The rows of T fall into a few groups, and each row is roughly a mix of its group's hidden directions.
T, 111 rows:
[[-11 -43   5 -13   4  -6   7  35  12   6]
 [ 42 -30   7 -20  -6  16   4   3 -12  13]
 [ -8 -39 -24   2  -9   9  31  -4 -19  -1]
 [  3 -12  -3 -27 -12  -4 -13  32 -16  35]
 [ 14   9   9  30  18 -15 -20 -38   8  -5]
 [ 21 -42   8  -6  -3  -6   5  16 -12  30]
 [  1  -1  -9   9 -14 -35  25 -24 -25 -16]
 [-15  -8  14  35 -26  -2 -10 -18  30   3]
 [ 18   2   1  -7 -42  -6 -15 -25   2 -25]
 [-20  16   2   7   0 -15 -50  -9  16  -1]
 [  2 -15  28  16  -4  12  23  -1 -27  31]
 [ -5  -6  -4 -17  18  40   8  36  -1  10]
 [  6 -48 -10 -15   3 -28   3   9  10   7]
 [-13  26  15 -27 -12  36  11   7   2  18]
 [ 14 -21 -13  -1  20  18  -7  29 -34 -11]
 [ -7 -13 -38 -14 -25   4  23  -4  -5  25]
 [ 30  25  30 -13 -14  16   5  10  20 -10]
 [ 31   5   4   5 -18 -39  18  -5   9  20]
 [  5  -1  21  29 -25 -15  -8  20  15  30]
 [  3  21  40 -10  -1 -27   1 -10  -7 -27]
 [ 21  23 -12  18  21 -20  -2 -11  16 -32]
 [  2   8  15 -10 -31   6  23   2  39  17]
 [ 27   0  18  41  -1 -25   8  -4  -5  15]
 [ 11   0  13  38  23   6 -11  -7 -33  -9]
 [ 13  -5  -7 -28  13 -31  23   7 -28 -13]
 [ 21 -11 -21   7   0  16 -21 -11  36  23]
 [ -8  22 -39 -10 -31  -1   6   9  -6  20]
 [ 14  27  -4  -8 -15  20 -19   1  37 -19]
 [  8 -29 -43   5   8  -2 -11  12 -18  16]
 [  9  37  16 -15  -4  15   1  34  19  -5]
 [ 16 -27  22  -1 -27  -1  -1  29   7  24]
 [-10   0   9  13 -14 -48   7  12 -26   0]
 [  3 -13  37 -20  27  22 -10  -3  11  17]
 [-36 -36  -2  10  22  -6   8  -3 -20  -8]
 [ 15  21  28  17  29 -20 -22 -14  -1   6]
 [ 47  -4  -2  18   5  -1 -24 -22   3   5]
 [ 18  -8   7  13  13  13 -10  43 -28   5]
 [-16  -1 -18 -10   3 -30 -15  14 -28  31]
 [ -2 -38 -18  14  10   9   1 -29 -24  11]
 [  8 -21  11   5 -16 -31   3  14 -30  27]
 [ 11 -13 -14 -16  26 -11   6  -7 -36 -28]
 [ 12   1   5  21  -1  27 -27  -3  33  23]
 [ -5   0 -13 -24 -16   0  19  -1  40  27]
 [-37 -16  -8   0 -14  23 -15 -25   6  21]
 [ 42 -15 -19   2  24 -12  -6 -14 -12  15]
 [ -5  20  -6  28   7  20 -18 -13  26  30]
 [  7 -15 -26 -27  17  22   5 -22  28   4]
 [ 30  -6 -25  11   9 -33 -19 -19   5  12]
 [-32  38  -8 -10 -17  18  17  13  -5   4]
 [-13 -37 -12 -13 -27 -15  27  -5 -13  -2]
 [ 22  31  19 -22 -30   5 -13  16   2   2]
 [ -8   2   0  35  13   8  -9 -13 -35 -27]
 [ 20 -10 -18 -23 -28  -5 -18  23 -20  18]
 [-22 -28  20  -6 -34  -7   4  16  16 -16]
 [ 33 -31  26 -18  -7  20  12  -9   1   0]
 [-47  17  21  14 -16   6   9   6  -8  13]
 [ 19 -34   1 -19  -5 -11  -4  38  12   7]
 [-38   2 -21  -5  18 -17 -14  22  23  -5]
 [-14  23  37  22 -29 -14  10   1   1   1]
 [ -8  -6   8  21   5   7  32   7  -2 -44]
 [ 20   6  43   4 -13  22  11  -7   9 -23]
 [  6   4  -1 -28 -12 -15 -33  30  -8  21]
 [  1   8  27  12  11  27 -39  -5  11 -17]
 [  6  24  -4 -29 -33 -10 -13   0 -29  -5]
 [  0  25  -7 -20  -4  24 -16  37 -10  18]
 [-26   2 -14   6 -19  13 -16 -25  37   6]
 [-23   9   7  40  -7  24 -16  -3  12  19]
 [  0  -6 -20 -18  39   8 -25 -25  12  -4]
 [ 18 -21   7  34  10 -22   5   2  31 -12]
 [  7  15  22   4 -16 -36  -5 -25  -4 -27]
 [  2  13   1  -5 -12 -48  25   3  -4  19]
 [-20  -8  -9 -36 -25 -10   2  26  -7  18]
 [-15  -4 -26 -17  17 -24   3  27 -26  12]
 [ 12 -12  34  19 -19  -4  29  -7  -5 -25]
 [ 20   8  35 -14  10  -7  30  13 -21 -14]
 [ 18 -48   9  -6   3 -12  19   1 -22  -1]
 [ 42 -18 -14 -26  18  -6   1  15   0 -15]
 [-27 -26  -4  12 -23 -14 -13 -18  26 -17]
 [-26  15 -10   8   4  31  -5 -40  -4   9]
 [ -6   0  21  21  -3  31  16 -16  30 -20]
 [  0  16  17  -3  40 -11 -31  15 -10   7]
 [  7  44   9   3  -8  -6 -28  24  -6 -13]
 [-10  -8 -23  -6 -12   7   1  44   1  30]
 [  5 -22  -1  24  10  -3 -12  11 -36 -30]
 [ 42  -1  16 -20  24 -15  11 -14  -3 -13]
 [ 11 -13 -29  -3   3 -24 -18 -37 -17  -5]
 [-22 -24  -6   1 -13 -16  34 -31   5  -2]
 [-10   0  32 -25  24   0  -5   9  32  16]
 [  1  23  15  -2 -24  10 -11  31  34  -4]
 [-44 -20 -18  -7  10  15 -12 -11   4  21]
 [ 22 -16  30  -4 -34  18  15 -11 -12  -5]
 [-42  21  11   9 -21 -18  11  12  -1  15]
 [ 21   7  27  23  10 -16 -27 -15  -5 -25]
 [-26  24  -6 -18 -27   4  12  31 -14  -5]
 [-26   5 -10  10  -8 -31 -21  -9 -27 -22]
 [-12  23  22 -17 -15 -10 -10  -3  41  11]
 [-15  12  -3 -21   4  31  28  18  23  15]
 [-31   2 -19 -17 -16   4  -6  23  25  26]
 [-20  19  21  15 -11 -12 -28  33  -8   7]
 [ 41  -6  11   3  -1  36   9  11  -7 -18]
 [-33  -4 -33  25  17 -20  -2  -1 -13  -3]
 [-24   9  -3 -35 -12  16  17  12  11  30]
 [ 18   6  13  23 -25  -7  -2 -37  24  -4]
 [  1  50   3  18  -6   1   0 -22  19  -2]
 [ 22  21 -10 -11 -24 -13 -27  13  26 -15]
 [-14  18  25   7 -36  28   2 -10  15  -8]
 [ -6 -16  11 -32 -12  28  30  22   0   3]
 [-11  -1 -13   4   1  47  29  -6 -17   4]
 [  9  27 -11  22 -11 -40 -23  -2   4   6]
 [ 27  -3  19  -7  41  26  -4  12  -5   1]
 [-23  -7 -26   2 -18  20 -16  17  24  24]]
Here is one row of each group, with its name. Which group are the others in?
[-13  -5 -31   7  32 -22 -14  -1  25 -14] -> (57)
[-21   3 -13  -9  -6   7 -34 -24  34  -6] -> (3)
[ 37  15  -3  19  11   7 -23 -29  11  12] -> (8)

[ 18 -11  -4  -8   9  -4 -20 -23 -16 -44] -> (3)
[  6  12  -4  16  -4  37  37 -12   1 -17] -> (8)
[-38   5 -18 -10 -23 -24   2  23  -9   8] -> (3)
[-28  34 -16   8   2  11 -16 -32  -4   5] -> (57)
[-23 -13 -35 -18  23  12 -22  -6   9  16] -> (57)
[ 33  25  10  -8   0  -3 -32  27  10   1] -> (8)
[-24   5  -4   0   7  23 -44  -6  24  -2] -> (3)
[ -8  -2 -16  23  35 -10 -21 -26   9  19] -> (8)
[-22  18  14  40 -13  -9 -20 -19   4   4] -> (3)
[ 13 -33  -8  21  19  20  -7  -6 -33  -9] -> (8)
[ 21  11  31  13  13  -3 -40   5  -2 -13] -> (3)
